Each path is a new rotation, seen through one point. The rows after it are directions, each followed by how far the rotation turns it, in degrees a step (0 if it stays put).
Each turn is a multiple of 5 degrees from 10 to 175, or 0.
Each row of a path follows its step; steps can be skipped.
path 1
step 0: [ -5   9  24   9  -9  -3  -7  -5  -1   9   9   7 -21  -7   1  12 -12  20
  -4  -1  -4  -9   2 -11   8   9  18   2  -6  31  21  -8   3   2  21   1
  -6  23 -15   3  -4  15  -8   4  -8 -20   7  -5 -13  -1  -2  11]
step 2: [  8  16 -17  12   2  -4 -23   7  -1   2  -8   6   5   3 -12  12  11 -16
  22  24  -1   2  -8   1  17   3   6  19 -14   1 -12  17  10   6  -8  -3
  18   7   0  -2  20  -2  12  13 -20   3 -12   9  14  -2   1  13]
step 4: [ -7  -5  17 -12   2  -1 -11  16   4 -22   4  -6 -19  -4  20   4   4   0
   7   3   6  -3  15  -9 -24 -27  12   2  -8 -14   4   1   7  22  13  -5
  -5  17  12 -11 -15  -8 -12  -9   3  17  -6  16  -2 -13   8   2]
step 6: [  5  25  -1 -16  -9  -7  30 -13  -6   4  -3 -20   8  12 -18  -6   3   0
  -1   2  -6 -19 -13   2   5 -11   7   9  19 -17 -10  -4   5  12  -3  20
  -3   5   4  16  -4  -4   8   3  11  -9   0  16  20   8  -5  14]
step 7: [ -2   2 -16  -5 -10 -19  13  14  -9  -3  -1   9 -12 -20 -10  -8   5 -13
  -4  -5 -17 -10  -3  -7 -10   2  -5  19  -3  -1  16 -12   2   6  -8   8
  10   4  12 -19 -11  -6   5   1   4   0  -8  36 -17 -23  12   3]
step 8: [ -1   0  15  -9 -19 -17  11  -4   8  23  -1   8  -2   5   9 -14  12   2
  -4  -1   4   8  14  -4   9   7  10  15 -19  12  23  -1   8  -8  -2 -11
 -22  -9   9 -20   2 -14  10 -14   1  18  11   2 -13  23  -3  -6]
step 10: [ 12 -10 -12  10  -7 -18  12  23  -2  18  -3   0 -16  -9 -21   9   8   7
   8  -2  21  10   6  -8   6  14 -15  19  21   1  -8   2   3  -5   1  -7
   7   3 -15   5 -14  12  14   8  14 -10 -16  -1   6 -22   5   1]
step 12: [ -5   7 -13   5   8  -1 -10   2  23  -3  14  11 -32  -7   9 -12   0  -8
   5  -4  15  -3 -27  16  -1  12  -1  -3  -9   1   2  -7 -13  18  16  20
 -14  -2  -4 -14   9 -19  -6 -13 -16  11   0  -5   2 -13 -14   0]
step 13: [ -2   9   2  16  11  -6   0 -13  12  16   5   5   4  14   4  -3   9  15
  14  10  17  -2  -7   0 -12   6 -30   8   1   8  -5  12  23  -4  14 -18
 -12  -8   2   1  -9  11 -11 -14   9  18  -8   3  26 -18   1  -3]
step 15: [ -2   8   6 -27   2   8 -15   4  29   7 -10  -1 -20  -2 -14 -13  12  -2
 -14  -7   7 -19 -15  -1  -2 -13   0  -9  13   6  10 -19   5  -4   0   9
  10  10 -16   2   7  -7  10  14   3  11 -11 -12 -18 -17  11  -1]
step 16: [-20  12  15   2   4  -2 -14   6  12  19   9 -12   1  23  -3 -20  19   6
  14   1  -8  -8 -11  18  -5   6   0   1  -4   0  12  14  10   0   4  -5
  29 -14  12   0 -16   2 -15   6  -3   7  20  13  -9   4   3  10]
[-2 -3 -4  2  5 -2 -1  5  3 -4 -1  2  3 -5 -9  1 -2  1  2  2  3 -7 -2 -2
  0  4 -2  0 -4  2 -1 -1  3  6  0 -4 -5  4 -4 -2  2 -1  4  3  1  3 -3 -2
 -8  0  2  0] -> 140
[ 0 -4 -1  0 -5  5  1 -6  0 -6  2 -3  0  3  2 -1 -2  1  6  0 -2  5  2 -5
  4 -1 -3 -1  0 -1  6  2 -1  0 -3  0  1  3 -7 -4 -5 -7  6  2 -4  5 -2  0
 -1 -1  3 -4] -> 110
[ 5  1  6 -4 -4 -1 -4  1  4 -2  7  4 -4 -3  0 -1 -4  1 -3 -4 -2 -2  4  2
  1  0 -4  2  1 -3  1 -4 -1 -1  1 -7  2  4  1  1  3 -7 -7  2 -2  1  4  1
 -6  1 -1  1] -> 95
[ 0 -3 -1  1  0 -2  0  1  1 -1  1 -6 -7  3 -8  2  3  4  0  1  0  0  4 -2
  1  3  1 -7  9  1  5  2 -2  5  3  5  5  2  5  4 -1  2 -1  3 -3 -1  2 -2
 -3  4 -1  1] -> 70
[ 0 -4 -3 -6  0  1 -1 -1 -5 -1  1  2  3  0  1 -1 -5 -1 -6 -3  3 -2 -2  3
  3 -3  1 -6 -1 -2  3  0  0  5 10  1  2  2  0  0 -1 -7  6 -1  5 -2  0 -2
  3 -5 -5  4] -> 130
[ 2 -4 -3  4  0 -2  4  1  4  1  4 -3 -3 -2  0 -6  2  1  1 -3  1 -1 -6 -1
  4 -4 -7  3  3  2 -2  2 -4 -5  4  0 -2 -6  4  1  0 -2  1 -5  3 -2 -3 -4
 -5 -1 -3 -6] -> 20
[ -1   4  -5   0   1  -1   3  -7 -10  -4  -1  -1  -3   1  -3  -3   0   1
   3   0  -2   2  -5   2   3   2  -1   4  -1   0   4  -3   0   3   0  -1
  -2   4   2   0   8   4  -4   0   1   3   8   0   0  -5  -3  -4] -> 65
path 2
step 1: [ 13   3  -6  -6  -8   7 -14  -8  -4 -14  -3  -2  31  -3   0   4  19 -23
  -1  -2  -3  -6  -3  -5  -6  -1   0  20  34  -6 -20  -7  16  13   0   3
 -14  11  -1  -3  12   3   2   8  14  10   4 -16  15  -4  20  -8]
step 2: [ -9   3   0  -6  -5   7   0 -10   9  -2  -7   7  14  -2 -21  18  -5 -14
 -26 -24  -9  -3  26  -9 -17  -9 -22   1   5  14  -5 -12   9  -5   3 -21
 -10 -14  16  -6  -2  11 -15   1  16  -6  13 -10  -2   9   1  -4]
step 3: [ 11  -9 -21 -12  14   3   4  -2  10 -14   8  11  19  -1  -2  -2   6  24
   4  -5   7  15   8   9  -7  -2 -26   5  -5  16   1   1   1   2  -3 -23
   2   3  17  13  13   0   2  -1  29  16  13   6  17 -15 -14   1]
step 4: [-16   3  -7 -14  -4 -17  -6   4  -7   4   6  10  14   1  11  -4 -10 -10
  -6  15 -10  20   9  21   7   1  -9   5  11  16  -1   0   0  15 -20  -2
 -17  11  16  11 -12  22   9  11   6  18  16   9  -9 -10  16 -19]
step 5: [ -9 -11  -6   6   1   1   0 -13  10  19   7  -3   9 -10   6   8  -5 -18
  -3  11 -17  13  -1  -9  14  -7 -38   1 -17 -13  25   7  -6   6  12  -3
  -7   7  -9  -4   5  22 -13   2  14  -1  26   1 -11  -2   2   1]
step 6: [  4 -12   0 -10  -5  -8   4 -31  11 -12  -3   1  -6 -18  23  -9 -17 -18
   2  19   7   7 -14  20  -5 -30  -6  -5  -7   1  -1  -2   1 -13   2 -13
   8   5  -4 -11  -3  -5   6 -16  21   6  12   9  -2 -13 -13   0]
step 7: [  0 -23  11 -20 -11 -30   2  -1   1  -5  16 -13 -12   1  18 -12  -9 -14
 -16   8  -2  -8 -17   6  -5   2 -17  -1   5  -3   0 -20  10   4   9   7
  -8   4   0  -9   8   4  -5  24 -10  15   3  -7  24 -15   5  -7]
step 9: [-11 -12   6   7  -1   3   7 -16  -1  -8   5  -2  16   1 -16   8 -20  -2
 -13 -19  -1 -18   3   1 -11 -20  -4 -14   7   8 -14 -18  13  -6  11 -24
   8  -5 -14   8   2  -9  11  12  21  -7  15  19  21   4   8  -6]
step 10: [  6 -15 -11 -25 -14   0  14   3   1  -6   7  10  19  -8   5  -6   7  15
 -11  -7   9   1   1  10  -7  25  -3  -4   2  -7 -11 -14  23  12   1 -10
  -5  19  16  18   8   2   3   5  20  -3  15   2  15   7  14  20]
step 14: [  5  -4  -7 -20  12  -9 -25 -10  16  -3   7 -18  15 -14  12  -1  -9 -13
 -15   6  -6   9  15   4  12   7 -12  17  -2   9   4 -21   5  -7   9   1
  -2  -5   6 -24   4  16  -7  17 -10  14   9  -7  -2 -12   5 -20]
step 16: [-16 -22  -7  -2   0   2  -4 -13  14  -1  17  -1   0   1  17  16 -19   8
  -5   4   0 -14 -16  18   0   1   5 -11  18  -2  -9  -4  -8  12   4 -17
  -5   6  -9   6   2  -8   1  -2  21   4  23   5  19 -26   8 -24]
[ 2  0 -1  2  7 -3 -9 -1  0  1  2  1  6 -4 -2 -5  0  2  0  7  4 -1  1 -2
  2 -7  5 -3  5  1 -5  0  4  0  4  0  0 -2 -2  0 -6 -1  4  1  2  4 -2  0
 -3  0 -2 -4] -> 140
[-2  3  4 -5  3 -2 -1 -1  6  2  4  1  3 -5 -4  8  2 -1 -3 -1  2  0  2 -5
  0  3  5 -6 -1 -5  6  0 -2  0 -2  4 -1 -1  1 -4  2  8 -2  3  2 -4  0 -3
 -4 -3 -4  0] -> 120
[-1  0 -2  6  2 -2  4  3 -5 -2  0  3  3 -1 -1  7  3 -3  3 -2  6  6  7  1
  3  3 -4 -5  1  3 -4  4  6  0 -2 -1  1  0  5  9  0  3  0  0 -1  1  2 -3
  1  3 -5  1] -> 45
[ 4  4  1  0  0  0  2 -4 -1 -1  0  4 -3  1 -7  3  3 -5 -5  6 -1  1 -5  1
 -2  2 -3  3  0  0 -2  0  0 -8  3  2  3  1 -3 -2 -6  3  1 -3 -2  4 -2 -9
  8  1 -2 -1] -> 60
[-2 -1  3  2 -3  1 -5  2  0 -1 -3 -5 -1  2  4  1  3 -3 -2  3  3 -2 -1 -1
 -2  7  2  2 -2  0 -2  3 -1 -3  7 -3 -5  3  3  4  1  8 -3  4  3  5 -6  0
 -6  3  6 -3] -> 115
[ 0  4 -7 -2  0  0 -4  0 -4 -2 -1  2 -1  3  4  2  1  5  4  4 -3  2  5  0
 -3  0  0  1  7 -1  5  0 -4 -6 -1 -8 -2 -6 -1 -3  1  5 -3 -1 -2  5  7 -4
 -3 -2  0  2] -> 35
[-3  0 -6 -4 -1  2 -2  3  3 -2 -2  4  4  3 -8 -5  2 -1 -4 -3 -4  2  4  3
 -2  0 -3  1  1  4  1  9  0  4  2  0  0  5  0 -6  2  5  2 -4 -2  0 -5  5
 -1  0 -2  1] -> 40
path 3
step 1: [-13 -12 -14  -1   9 -23 -12  -9   1  21 -13   9   1  14 -11 -22  14   8
  11  -4   9   6 -10   9   1  17  17  -1   6  -7  24 -10   5 -19  -3   3
   9  20 -10   0 -13  12  -9  16   2  -8  -9   6 -26   1 -14  24]
step 2: [  4  -3   1  26   6  -7  10  -7 -21 -12 -27  21 -12 -11   7 -12  -6   0
  -7  -7   5   5 -12   8   0 -11 -20   6  21  28   7  -5  -9  -4  14  21
 -23 -14  -4 -10   2  -6  -8   1   2  -1 -15 -11  -7  -8 -23  -8]
step 3: [ -1  15  10 -14  -4  -1   3 -21  -3  -2  -1   1  -2  -8 -19  -3 -21  -7
  -4  -9 -14  -3   9 -13 -21 -26  22 -11   4  -1  17  11  11  -7  -2 -14
  -4   9 -11 -18   5  13  -6 -18   2  18 -14 -28  15  -3  -7 -20]
step 5: [ -3  12  -2  16  -3  -6  10  32  -7 -32   3  -6   5  -4   9  19  -4  26
  -4   6  26   0   5   1   7   2   9   4   0  -8  -9  11   0  14 -10 -10
 -16  10   4  18 -12 -20 -17 -20  -1   0  -4  -1   1  27  -4  -6]
step 6: [ 17  -8   0  -7   4  19 -14  -4  15   3 -14 -18 -19 -12  -5  12  14  14
  25  -5  -8 -28   6 -15  -9   9   6  -9   9  -9   1  -4 -11  -5   3 -10
 -10  37   0   4  -2  -9  -5  21   7  -4   5  13  14  14  -2   4]
step 9: [  3   2   5  11  -7  -7  -4  13   5  14  -6  13  -7  12 -16 -18  16  -6
   3  -5  -9   1   1   9  19   9 -22  -2   2 -21   2  -7   6 -24  -5 -12
  -8 -14   9 -20  20  23   3  21 -19  16 -12  -7  20  18   9  -3]
step 10: [-17   0   6  -7   7 -15  -7 -13  -3  -4   2   9   2   8 -16  19  19   8
  -8  -2   4  33  -3  27 -16  -2 -20 -19  11  -5  11   9  -8   8  -9  13
   4   1  24 -15 -12  -9  -1 -16  -6   1 -18 -10 -23  13   2   1]
step 11: [-33   0   3   8 -12  15 -17   8  -9  -8   0  12   6 -19 -17   4  -7  -5
  -7 -11  -1  -1   3  14 -20  -5   4  -2  16   2  -1  -3   6 -18  17 -13
 -15  18   2   4  19 -27 -15  10   6  -1  15   2 -11 -25 -13   2]
step 13: [  9  -4   4   8  -4  13   8   4  10 -13  16 -26  -2 -11  15   2 -21  -1
 -27   8  -2   6  23 -12  -6   6   8  -3  -9   9  16 -14 -15  -5  11  24
  -5   2  13  -4 -29  -1   8   0  -2   2 -18 -10   7   5 -22  15]
step 14: [ 13  22  11  -3 -13 -16   0  24   6 -10 -11 -11 -10   4  -8 -11  13   4
  -7 -11   3 -20  12  -2  -8  37  16  25 -12 -11   3  13  11  11  -4  -9
   9   1 -14  -7   9  -6   5   6  10  12  -2  -6   2  -3 -28  -5]
step 15: [ 10   2   1   4  21 -11 -18  -8   7  18 -24 -10  -7   8  -6   0  -5   7
   6 -27   2   6  13  -8   6  11 -19   4  15  22  -5   8   9  26 -10  -2
   4  -2   3  22 -24  -9   1  14 -11   2   0   6   2  19  11 -21]
[ 0  0 -1 -1 -3  4  7  6  0 -4  1  1  1  2 -2 -6  3  0  2  0  3  3 -1  1
 -1 -6  3  3  3  0  5 -4  0 -1 -1 -3  4 -6  2  7  9 -2  5 -1  2  3  1  1
  1  7 -5 -3] -> 160
[  0   4  -4   2   5   0   0   0   2  -6   0 -10  -3  -1  -3  -2  -1  -4
   3   7   1  -1   8  -6   1   5   0   1   0  -2  -4  -4  -2   9   2   0
   3   1   2   3   4   0  -4   0   2   0   1   2   1   0   0   0] -> 45
[ 2 -3  2  0  9  3  0 -3  3  2  0 -4 -3 -2 -7 -2  1 -2  3  3 -5 -4 -2  3
  4 -2  2 -3  0 -5  4  4  6 -2 -2 -2 -2 -1  0  5 -4  2  3  2 -6  5  3  0
  2 -1 -1 -5] -> 125
[-1 -2  2  0 -2 -3 -3  6  4  3 -2 -1  2  5  0 -1  2  1  1 -3  2 -4 -2  2
  0  6 -1 -1  1 -4  4  3  3  4  3  7 -4  3  5 -1  1 -1 -3 -6 -2  2 -4 10
 -2  5 -4 -1] -> 80
[ 1  1 -1  3  1  1 -5  2 -2 -2 -5  2  2 -5  6  1  0 -2 -2  3 -6  2  0  8
  2 -4  5  5  0 -7  0  2 -3  5  2  2 -3 -2  6  1 -3 -1 -1 -3  7  1  3 -3
  2 -1 -3  1] -> 130
[-5  0 -3 -3  5 -6 -2  4  2 -2  1  1 -2  6  0  1 -2  1  2  7 -1  2 -5 -4
 -8  1  0  3 -3  0  6 -2 -2 -2  2 -2  2 -2  4 -5 -5 -5  6 -1 -1  4  4  1
  1 -3 -1  5] -> 115
[-3  6 -1  4  5 -2 -1 -4  0  0  7  3 -2  6 -1 -3  1  2 -3 -5 -6 -5 -1  5
  1 -5 -5  4 -2 -1  2 -6 -3  4  4  0  3  5 -3  0  2 -2 -3 -4 -2  1 -1 -2
  2  2  2 -3] -> 55
[-2 -2  2  5 -1  1 -5 -2 -4 -4  7  0  4  1  1  6  3 -3  6 -1  6  0 -2 -1
  2 -3  1  0 -1 -2  7 -4 -1  3 -5  2 -4  6  1  0  0  0  0  6  0 -3  8  2
 -2  1  0 -2] -> 65
